Each row has a name. Each question is about the rows just above it. Places in a row count from 1.

Columns, left to right: Y R K X H
[-82.1 -24.1 -52.0 -41.4 -27.1] : foras
[ 53.1 -91.2 -39.3  58.1   6.8] : fak
[-10.3 -92.6 -28.5  10.2  26.8] : toku
[-11.8 -52.2   4.0 -37.9   9.2] : Lenu
[  1.6  66.3 -35.9  -1.1 -13.4] : veg
[-20.5  74.1  16.4 -34.6  16.9] : Remo
One entry of foras was changed: [-82.1 -24.1 -52.0 -41.4 -27.2]. Where, and from what? => 5, [-27.1]
Changed Remo: [-20.5  74.1  16.4 -34.7  16.9]. Place and old value: => 4, [-34.6]

Columns, left to right: Q A L Z W V G
[-75.5 -32.5   2.6   6.0  29.9 -24.5  15.5]  rulok
[-76.3 -29.3   1.4   5.8  29.0 -27.4  14.1]  Zimu
[-48.5 -52.9   6.4   6.7  31.3   7.7  22.8]  Fas
[-41.1 -52.9   4.6   6.2  30.7  12.6  23.2]  sud
[-69.3 -42.7   5.3   6.0  31.8 -13.4  19.2]  dava
[-75.2 -20.8  -1.3   8.3  24.6 -33.3   8.1]  Zet
[-73.7 -36.4   3.5   6.0  31.0 -20.8  16.8]  mut
[-51.8 -11.9  -7.8  20.6  21.5 -28.6 -12.8]  gite
Where does [-75.2 -20.9  -1.3   8.3  24.6 -33.3   8.1] differ from Zet, and what was there? => 2, [-20.8]
Which column holds [-48.5 -41.1 -69.3 -75.2] top down? => Q
Where does [-76.3 -29.3   1.4   5.8  29.0 -27.5  14.1] differ from Zimu, and what was there? => 6, [-27.4]
[-20.8 -28.6] is in which column, read top down? => V
One entry of gite was changed: [-51.8 -11.9  -7.8  20.6  21.5 -28.6 -12.9]. Where, and from what? => 7, [-12.8]
One entry of Fas was changed: [-48.6 -52.9   6.4   6.7  31.3   7.7  22.8]. Where, and from what? => 1, [-48.5]

Columns, left to right: D C N T P E U M B
[ 20.0 -92.4  81.5  84.7  -1.4 -90.4 -70.3  64.9  60.9] : nomug
[ 72.2 -12.1 -77.4 -58.0 -22.1  42.7  22.8 -66.5 -49.4] : Tovu
[ 52.7  82.4  75.5 -58.4  82.2 -76.9  60.9 -46.6 -51.6] : venil
[-74.2 -36.9 -74.3  80.3  81.2  68.7   3.6  80.2 -70.1] : gido
[-80.4 -31.8  82.0  29.6 -87.6  77.5 -71.6 -56.5   0.6] : Zon
Where does [-74.2 -36.9 -74.3  80.3  81.2  68.7   3.7  80.2 -70.1] differ from gido, and what was there? => 7, [3.6]
Which column holds this, read top down? [-49.4 -51.6 -70.1   0.6] => B
Where does [ 72.1 -12.1 -77.4 -58.0 -22.1  42.7  22.8 -66.5 -49.4] differ from Tovu, and what was there? => 1, [72.2]
[-70.3  22.8] is in which column, read top down? => U
Which column holds [-58.4  80.3  29.6] top down? => T
Which column holds [-70.3  22.8  60.9   3.6] top down? => U

Columns, left to right: bagov nagok Dobi bote Puse gusim sudam nal vina
[  2.7 -39.9 -24.6 -28.0 -21.0 -66.5 -20.5 -12.5 -10.2] -> nop
[ 22.0 -12.7  22.6  41.6  10.0 -19.5   1.5 -54.8 -18.3] -> navo
[-16.7   8.2  16.1   5.4  13.1   7.3 -30.2 -39.3 -27.3] -> rado
[-31.2   0.0 -39.4 -27.9 -34.3  -0.9  20.2 -11.5   9.0] -> vid
[  2.2   6.3 -14.3 -12.6 -41.5 -14.4  -7.6 -50.6 -12.8] -> nekip
[ 11.2 -37.1  53.7   6.3  19.2   6.9 -90.5  11.8 -75.3] -> Sav
[ 37.3 -27.0  27.0 -16.6 -19.4 -37.7 -58.6 -23.8 -68.8] -> Dimu
[-22.6 -30.4 -13.5   0.6  -2.4 -34.2 -15.5 -37.4  -9.6] -> pev
[-31.7 -10.3 -27.7  10.5   3.7 -18.2  21.8 -31.3  26.3] -> Segak
[  2.2   6.3 -14.3 -12.6 -11.3 -14.4  -7.6 -50.6 -12.8] -> fite
[-22.7   6.3 -14.3 -12.6 -11.3 -14.4  -7.6 -50.6 -12.8] -> bizu
[  6.3 -37.1 -27.0] is in which column, read top down? => nagok
Changed nekip: [  2.2   6.3 -14.3 -12.6 -41.5 -14.4  -7.6 -50.6 -12.9]. Place and old value: => 9, [-12.8]
Changed nekip: [  2.2   6.3 -14.3 -12.6 -41.5 -14.4  -7.6 -50.7 -12.8]. Place and old value: => 8, [-50.6]

Columns, left to right: ses tolup Tiko Zuk
[ -6.5  -4.0  -2.6 -17.0] = ruza
[ -6.5  -4.0 -23.6 -78.4] = vom
[ -6.5 -53.3  39.4 -17.0] = Bevaf
[  9.2 -20.4 -86.7 -37.5] = Tufi
[-85.1 -36.9 -23.6   3.5] = tekev
[-22.3 -86.1 -44.7 -37.5] = kobep
[-38.0 -36.9  -2.6 -57.9] = damak
[-22.3  -4.0 -44.7  44.4] = bizuk
Changed Bevaf: [ -6.5 -53.2  39.4 -17.0]. Place and old value: => 2, [-53.3]
Which column holds [-44.7  -2.6] top down? => Tiko
Which column holds [-6.5 -6.5 -6.5  9.2] top down? => ses
[-23.6  39.4 -86.7 -23.6] is in which column, read top down? => Tiko
One entry of kobep was changed: [-22.3 -86.1 -44.7 -37.6]. Where, and from what? => 4, [-37.5]
Which column holds [-38.0 -22.3] top down? => ses

